A single turn carries every row of the set below to another of its rows. Some are shown first; where does it send the rows asked next?
q_671: [ -5 -17 -34   0   2  -4   7  -4   7  20 -19   0  15  -9  16 -22]
q_963: [-11  19  -1  15  -2  20  -5  -5  -8 -11 -11 -19  17 -21   5  14]
q_361: [ -2  -2  11   9  17 -21 -16  -8   3   7  -2  12   6 -32 -21 -28]
q_68: [ -8  22  18  -1   5 -13  10   0  -2 -11  -6   1  34 -16  16  -1]
q_909: [ -7   7  11  13 -10   3 -18  -6  27  17  -4   7  -2  -7 -24 -27]
q_725: [  7 -24  -6   2  17 -12   7  11   4  15 -28   0  21   2 -15  -9]
q_937: [-11 -13   9  -7  17  -6  -6  -8   1  -1   1  -3  17 -35 -28 -32]
q_700: [ -1  18  21   6  -7  -5   0  -1   5  -5  30   1  10  -1 -10  -9]
q_455: [  9  16  31   4 -11   8  13 -13   9   6  -5  -7   1 -23   0  -7]
q_119: [  8   4   5  22  17  -5 -24  -1   5   8  -3  -4   3 -27 -31 -17]
q_559: [ -3  32  12  14   6   0   1  -1   5  -2 -18  -3  14 -20  12  12]
q_500: [  5 -30 -14   8   9 -10   1   6  -8  10 -22   0  23   2 -13  -9]
q_898: [ -4  30 -23  -8 -22   8  -5  -3  -4  17 -16   3   4 -22 -10   6]
q_179: [  5   7  20  14 -21  18   1 -19  -2   1   1 -12   0 -23   1  -5]
q_548: [  7  17 -27 -10   6   6 -10  21  17  19 -31  -5  11 -15  -5 -21]
q_58: [-10   3  19  -3  -6  -7  -7  -2  27  13   2   8  11  -5 -21 -38]
q_574: [-14  -7  11   1 -11   5  -9   0  16   6  12  -7  20  -2 -28 -38]
q_53: [  0 -22  -9   2  15  -2   5   2   7  18 -38   2   9  -6 -15  -5]
q_278: [ 10 -12 -32  13   5 -11   0   6   6  21 -12  -1  20   1  14 -17]
q_315: [ -3 -29 -18   9   8   0  -3  -3  -5  15 -31   2  10  -6 -12  -6]
q_12: [ 10   1  22  11 -20  10   5 -10 -11  -5  14 -17  17 -14   0 -13]
q_993: [ -2 -13 -29  -6  10   7  14   4  18  21 -22 -14  17  -8   7 -18]
q_492: [ -7   1 -39 -10  -5  15 -15   8   3  11 -25  -7  15 -19  -2 -25]
q_895: [ -1  16 -27  -7 -26   7  -7   4 -22   6   5  -9  27 -11 -12  -2]
q_665: [  5  13 -24 -14   7 -24  17   0   9 -14   7  -8  21 -10   5   2]
q_318: [ -3  25  24   0   0   8   5  -1  20   0  17  -8   0  -9 -16  -4]
q_554: [ -2  -8   3   7  18   9 -15   0   3   0   0 -20  13 -29 -39 -21]
q_759: [  0  -2 -33  -9  -6  -6 -14  14  -6   7 -12   1  31  -9   5 -34]
q_189: [-11  -2   3  15 -14  14 -21  -4  17  10   6  -8   7  -3 -30 -28]
q_793: [ -1  15 -37  -2   1  -3   6 -10  10 -10  -3 -12   1 -19   2  13]
q_441: [ 13  -7 -28   6  13   0   8  14  17  22 -17 -17  21   3   4 -14]
q_6: [  0  35  -6 -24  -9  -8  12   9   7  19 -16   7  17 -19  -9  -2]
q_391: [ 13  10  35   0 -11   0  15  -4   1   0   8 -11  18 -14   0 -14]
q_290: [ 13  12 -22  -9   6 -15 -10  24  10  15 -18   3  27  -6   0 -28]
q_744: [  5  23 -25  -9   9 -17  14  -4  18  -6  -7  -5   4 -18   4  10]
q_827: [-19  15  15  -4  -9  19   3 -16  11  -3  14  -5  -6 -18 -13  -7]
q_355: [  3  21  -9 -25 -15 -11  10  16  -9   7   4  -5  38  -6 -12  -9]
q_935: [-16   8   5   1  -2   7   5  -4 -15 -20   0 -17  38 -16   9   0]
q_70: [-16   9  12   5 -16   4  -4 -17  -2  -8  28   4   3 -11  -6 -12]
q_18: [  0   6 -36  -7  -1  -9   8  -6  -1 -18  10 -15  18 -12   3   5]

q_179 goes to q_455
q_500 goes to q_315
q_70 goes to q_827
Where do these go?
q_993 goes to q_441
q_935 goes to q_963
q_6 goes to q_355
q_937 goes to q_554
q_574 goes to q_189
q_548 goes to q_290
q_665 goes to q_18

A single turn carries every row of the set below to another of its rows. Some are shown first; where does it send the rows asked next?
q_266: [-15  -9   3  -5   5 -14 -24  -9  13   7  -4 -18 -12 -14  25  13   4  -1
  -8  -2 -12  -4 -20  -8 -15  13   4  12  13   5  -4]
q_294: [  7   7   6   4   7  -7  -8  -4  -9 -11  10  16  -2 -16  13   4  19  -8
   5  -9 -17  -7  13  16 -11 -12  -2 -12  37   9  -9]
q_622: [ -7   0 -40 -38  -4   8   7  -5  11  -7   7 -10  11  13 -16  -5  18  -4
   7  11   2   9   1  -8  -6  19   5   0   0  -6  -1]
q_332: [  9 -23  -8  12   8  23   3 -15  -4  -6 -20  10  13 -11 -10   5 -19   4
 -10 -11  -5  16  23  19 -12   4 -16   3 -19   8  10]
q_43: [-17  14  -4   2  -6  -5   4   5  -2  19  -5  18  -8  28 -13  17  -2 -27
   0  -2 -21  16 -10  -1   0  12  -2  17   1 -18  17]
q_849: [ -1   1 -16  -4 -25   5   0  -1   7   0   8  20 -32   3  -4   7 -18   3
   2   2 -22   6 -20   2  22 -15  -5  10   0  13 -21]
q_285: [ 15  23  14  16  -2  26   5  13  -6 -13  19  13  11   3  -3 -10  -4   5
  -2 -24   6  -6 -16  10  11  14  -2  -8 -14  -5  13]
q_399: [ 11   7  10  15  15  -2   2  -8  -8   0  -8  -1  -6  -7   0  32  11   2
   2   1  15  -5   5 -15  -9  -3   4  10  36  -6  10]
q_185: [-19  32  -1  19   6  -4  11  16  -2  -2  -8  -5   8   2   1 -19   3   6
   1  -1 -20  -6 -28   3 -27   4 -11   3   8  -1   0]
q_281: [-30  -3  16  -6 -30   2   6  -3  -2  -1   5  11  -1   3   5   7   0  -2
   0   5  44   1  -2   8  -3   3  -3   1 -18  -4   5]
q_422: [ -3   7  -6  28  14  21   5  15   5 -10  25 -20   1  12  -5   3 -17   2
 -14   5   6 -15   7   2  23  10  -6  -1 -11 -13  -3]
q_66: [-18  -1  23   9   1   3   1  -5  16  -5   3 -10  13   0  10  -4  14   0
  -1  18  -3  20  -3  26  -2 -24   1  -5  28   5   6]
q_240: [  1 -18   0   1 -12  16  32  -2   2  -9 -34  -5  -4  18   2   7 -21   9
  10  -8 -16  -3  -3   1   9  -3 -15  26  10  -2   6]
q_92: [ -5  11  14  -5  14   2  23 -23  12  -6  -2  -5   9   7   1  28   2  -9
  10  11 -16  -1  14  31   4   0   5  12 -23 -11  10]
q_840: [-18 -17  11 -16   1  15  -6 -14  21  -4   5  -3   0  -6   6 -31   0 -14
  20 -20  -6  10 -21  14  -3  11  -1  12   0  10  -8]
q_717: [ 21  -2 -19   6 -23   4   6  -2  -7  -1  -5   4 -22   7  16 -27  10   0
   5 -23  -4   4  21   9  -4 -15   5   6 -22   7  -1]
q_291: [-12 -10  -2 -10   9   2   2 -12 -13 -16 -16   7  22   5 -31  -5   4   1
 -11  -7  15  14  13 -10   8 -26  16 -10  10   8  10]
q_642: [ 17  -9 -35 -10  20  18  -7  -8 -18  13  23 -14   7  -7  -2  -6  -3   2
   5   6  -1  10  10 -11   8  18  13  -6   3   3  -6]
q_655: [  4  -2   9   4 -19  -5   6 -14 -11   0 -17  19  19   8  -5   4   3   6
   9  -3  35  20 -21  -3  23  -5  -1   1   7   3  -7]
q_885: [  5  -1 -12 -26   1   6   4   7  18   9  19   5   2 -21 -36   2   1 -16
   5  -2   3  -9  10   6 -14   7   2 -20  -3  -2   3]
q_284: [ 12  -5   9 -18  -6  17   8 -22 -12  16  -9   1  14   0   5   4   9  24
   8  22  25   3   1 -11   5  14  13   8  -1   7  13]
q_54: [-30  -9  19  -4  10   7  -6   3   0  21 -15  -9  -1 -10  11 -21  -7   4
  -3 -14 -11 -17 -13  -2 -17   1  -5   3 -18  12   9]
q_775: [ -6   4 -17  21   9  -3   5  -2 -20   9  10  15   0   7   2  11  -4  -7
  10  25  -7  11   4  12  11 -31  -7  -2 -31  13  -3]
q_73: [-16  10 -11  14   8   6  -6 -19  -8 -28  11  13 -16  10 -18   1   1 -15
  -3 -17  10  -9   2  14 -11  -3  -2  -2  27 -12 -11]
q_778: [ -1  -6 -14 -16 -29   8  11   8 -11 -21  12   1  28  21   8  -8   7  -5
  -7   1   3 -15  20 -13   9   9  11  -9 -12  11  -7]
q_239: [ -4 -10  -9  -3  -6  -8   5 -14 -21   8   1  -1 -14  23 -12 -15   3   9
  11  21 -27   4  24  15  -8   1 -18  18   1  -4   8]
q_704: [ -4 -12  -8  12  -4 -12   8  18  13   9  18 -15  16   5 -16 -10 -21   5
   8  -8 -11 -11  -9  -7   8  14  -7  -6  -8   3 -34]
q_222: [ -6  14 -20  -4  -4  -2 -17   4  20  20 -23  17  18   8   6   9   1  -8
 -16  -8 -19  17   5   8   4  -4   6  -3 -26  20   1]
q_595: [ 16   4  -4   4  -3  -3  22   2  17 -15 -13  -5  -3  -1   6  17  16  -8
 -23 -23 -33  14   9   1  17   0   5   6  -4 -10 -10]
q_887: [  2  19 -16  18  11   3 -17  -2 -10   5   4 -14   1   6  30  -8 -21   1
  -8 -11   9 -13 -18 -11  17  10  10   9 -13   0  -5]

q_717 goes to q_92
q_66 goes to q_704
Where do these go?
q_239 goes to q_595
q_399 goes to q_887
q_422 goes to q_655
q_840 goes to q_885

A single turn carries every row of the set below to another of its rows. Some are shown first; where does it send the rows asked next?
q_117: [ 11 -11   1   6   8  17  25 -15  -8  21  19  10]
q_320: [-24 -23  23 -14 -22   0  -8 -15 -24  46  12  12]
q_466: [ -3  -4  -3   0  20  17 -13 -11 -25  11   9   4]
q_812: [ -7 -21  35   0   2  -8  22  -7  -5   5 -11   7]
q_630: [ 14 -17  14  14   2 -26   1  -1   0   9   1 -11]
q_986: [-29 -23  36 -13 -16   7   3 -12 -11  33   2  17]
q_415: [-17 -15 -15 -20   1  15  -2   4  -7   5  12   1]
q_674: [ -3 -13  23   9   6 -23   7  -7   7  16   5 -20]
q_199: [-10  -7 -21 -23 -13  -3  -5   7  -5  15  13   4]
q_916: [-24 -21  41  -5  -5   3  11  -9   3  18  -4  10]
q_652: [-19 -20  35 -10 -11   8   0 -10 -11  31 -14  23]
q_706: [-10 -26  34  -1 -10   0  10   1   3   5  -9  18]
q_625: [ -4 -22   0 -13 -21 -24  -8 -10 -37  40  14  -3]
q_205: [  4 -18  23   6   6 -22  21  -6  -3   5  -3 -10]
q_225: [-20 -21  20 -17 -21   2 -11  -9 -22  44  -5  20]
q_905: [-15  -8 -11 -16   8  12 -13   3 -11   2   6   2]
q_870: [-17 -23  37  -9  -9   2  14 -10 -16  15 -11  21]
q_713: [-16 -31  30 -10 -22   7   5  -3 -10  20  -3  28]
q_771: [ 11 -23  -1   3 -17 -22 -13  -8 -28  40  19  -3]
q_658: [  7 -16 -11  -5  -2   9  26  -7   0  20  25   2]
q_233: [  0 -20  -5  -9 -18 -23 -11  -6 -18  48  12 -12]
q_864: [ 10 -19  -2   2  -6 -27   2  -6  -5  36  10 -22]
q_477: [  2 -18  29   9   7  -8  18  -8   9  17  -9  -4]
q_896: [-15 -24  12 -19 -24 -10  -7 -11 -38  39   6  14]
q_503: [-14 -20  10  -9 -19 -13 -14 -15 -28  51  19  -3]
q_348: [ 17 -18   3  12  -5 -29  -8  -5 -15  25  12 -13]
q_651: [  7 -19  -2  -4 -10 -33  -1  -8 -25  30  14 -17]
q_830: [ -9   6   1 -10   2   8 -22  -5 -22  14  -2  21]
q_130: [  2 -11  -3   3  18  23  -2 -15 -26  18  17   5]
q_341: [ -2 -14 -21 -17 -11   1  15   2   1  17  22  -1]
q_146: [-13 -16  35   4   4  -9  13  -6  11  11  -3  -6]
q_553: [ 11 -18  13   9   4 -21  14  -7   6  23   2 -19]
q_715: [-12 -21   4 -17 -25 -11 -16  -8 -25  50   6   5]
q_448: [  1 -13  10   7   1 -29  -4  -9  -6  29  14 -26]
q_59: [  0 -18  -7  -1  12  25   9 -14 -21  21  24   4]
q_735: [ 10 -18   8   4   1 -32  11  -6 -11  16   7 -20]
q_13: [-10  -3  -6  -7  15  13 -18  -3 -19   5   4   3]
q_656: [ -2 -29   6  -7 -27  -8 -11  -9 -32  45  17  13]
q_279: [-20 -25  28 -17 -20   1   2 -11 -30  28  -4  24]
q_752: [-13 -32  18 -13 -29   4  -4  -7 -25  36   8  25]
q_464: [ -1   4  10   2  11  16  -9 -14 -24  17   1  23]
q_931: [-13 -22 -15 -17   0  20   9   0  -7  11  20   2]
q_851: [-13   2 -12 -20  -7   0 -20   4 -14  14   3  13]
q_763: [  2 -20  26   9   0 -14   8   2   7   1  -8   2]
q_884: [  8  -3  11   9  13  20  10 -18 -18  20  10  19]
q_826: [ -6 -23 -12 -10   4  24  14  -8 -13  18  25   3]
q_876: [-10 -19  38   1   1   4  13 -10   2  20 -15  13]
q_23: [ -3 -16   5  -1 -10 -25 -12 -13 -20  44  21 -18]

q_812 goes to q_870
q_674 goes to q_146
q_415 goes to q_931
Where do these go?
q_464 goes to q_830
q_713 goes to q_752
q_553 goes to q_477

A single turn carries every row of the set below to another of its rows. Some are shown first; where does it send the rows asked next?
q_991: [  5  -3   2  -5   0  -6   6 -18  32   4  12  13  -4  36   8   2   7  17
   3]
q_837: [-10   7  -2  -8  20   3  -4   1  14  16 -29  -7  10   5 -14 -13  21   8
   1]
q_687: [-10  -3   0  18   4 -14  -3 -12 -20  10  18   0 -40   2  -9   6   9  15
  -4]
q_954: [ -5  13   0   4   6  12  -2  -3  -9   3  41 -16 -15  -3 -21  10  16   5
   3]
q_41: [-19  -3  -8  27  -6 -12   1   1  -7  -6  14 -12 -37   4  15   2   5   6
  -7]
q_686: [  2  25  -5  -9   2  -6 -16 -14  -6   8  10 -31   4   1 -29  12  12   9
  -3]
q_173: [ -1   6 -13 -20  -9 -14  -8  -5 -23 -14  29 -15  18   9   3  19  -3   7
  -3]
q_269: [-20   0  -7  27 -10  -8  -3  -3 -15   3  17 -13 -33   7  15  10   6  -1
   0]
q_883: [-18  -1  -4  18  14  12 -26  12  19   4 -20  -8   7  13   2  10  -5  -5
   1]
q_438: [-19 -10  -7  14  13   6 -22  17  18 -10 -14  -1  10  14  14   8 -11  -1
  -4]
q_900: [-10  -8  -2  16   4 -17   0  -8 -18   1  21   5 -40   2  -2   3   6  19
  -8]
q_524: [-20  -6  -6  14   8  11 -25  13   7   2 -11  -3  15  18  13  18 -10 -10
   5]
q_244: [-18   4  -5  31  -5  -8  -3  -3  -6   4  10 -17 -38   3   6   4  10   4
  -3]
q_594: [  9   9  12   1 -11   0  -6  -6 -19  -3 -20  -4 -30   9  -7  21  -2  13
   5]
q_617: [  9   2  10   0  -8  -7  -1   0 -11 -18 -20   1 -33   6  -1  13  -6  21
  -4]
q_628: [ -4  -9 -15  -7  12 -17  17   0  16   8 -21  20  12   6  14  12 -12   2
  -8]
q_678: [  5   4   4  -2  -1  -1   2 -23  29  16  10   8  -4  36  -1   7  12  12
   9]
q_403: [ -6   4  -3 -12  10  -7  -6   3  12 -10  24  -8  26 -24  -9   0  13  22
  -5]
q_177: [-16  -4  -5 -21  -1   0  27   7   4  14 -10   2  31   1   9  13  -6  11
   2]
q_842: [  7   0   9  -4 -15  -5  -2  -1 -25 -14 -12   2 -25  12   7  23  -8  13
   4]
q_202: [-14   5  -1 -16   2   5  22   2   7  28 -17  -6  26  -2  -6  14   1   8
   6]
q_650: [  3   8 -11 -14   7 -20  -4  -1   9 -26  12 -17   2  -3 -12  -6   1  26
 -22]
q_522: [-11  -7  -2  16   0 -15  -1 -11 -27   6  24   4 -36   5   1  10   5  13
  -3]
q_792: [ -5  -2 -14  -6   6  -9  11  -8   1  27 -18  14  18  11   9  25  -8 -10
   5]
q_223: [ -5  11   0 -10   8   0 -11  -3   5   5  23 -14  27 -22 -17   7  19  14
   3]
q_967: [-15  -1  -6 -16   4   5  -4   0 -19  18  -8   0  28  18   9  10  13  -8
  16]
q_506: [  3  -3   1  -6  -6  -3   4 -21  21  10  18  13   2  40  11  12   7  10
  10]
q_254: [ -8   3  -3 -15   3  -4  -9   1  -3  -4  32  -7  34 -18  -2  11  12  13
   4]
q_311: [-14 -14  -9 -18  13  -9   6  13   4 -13 -12  10  20  10  18 -12   5  11
  -6]
q_369: [ -4   5  -2   2  12   4   5   5   6 -15  39 -10 -20  -8 -16  -3  12  17
 -10]
q_718: [ -7   1  -5  -3   2   5   5   5 -14 -14  51  -5  -9   0  -2  10   6   7
  -1]
q_673: [ -2   3 -11  -1  16 -10  11  -8  20  26 -30  10   7   3  -5  12  -2  -1
  -3]
q_796: [-13  -1  -3 -17   7  -1  27   7  19  13 -19  -1  23  -5  -2   3  -3  18
  -4]

q_369 goes to q_718
q_900 goes to q_522
Where do these go?
q_796 goes to q_177
q_594 goes to q_617
q_991 goes to q_506
q_403 goes to q_254
q_967 goes to q_837
q_173 goes to q_686
q_269 goes to q_244
q_792 goes to q_673
q_883 goes to q_438

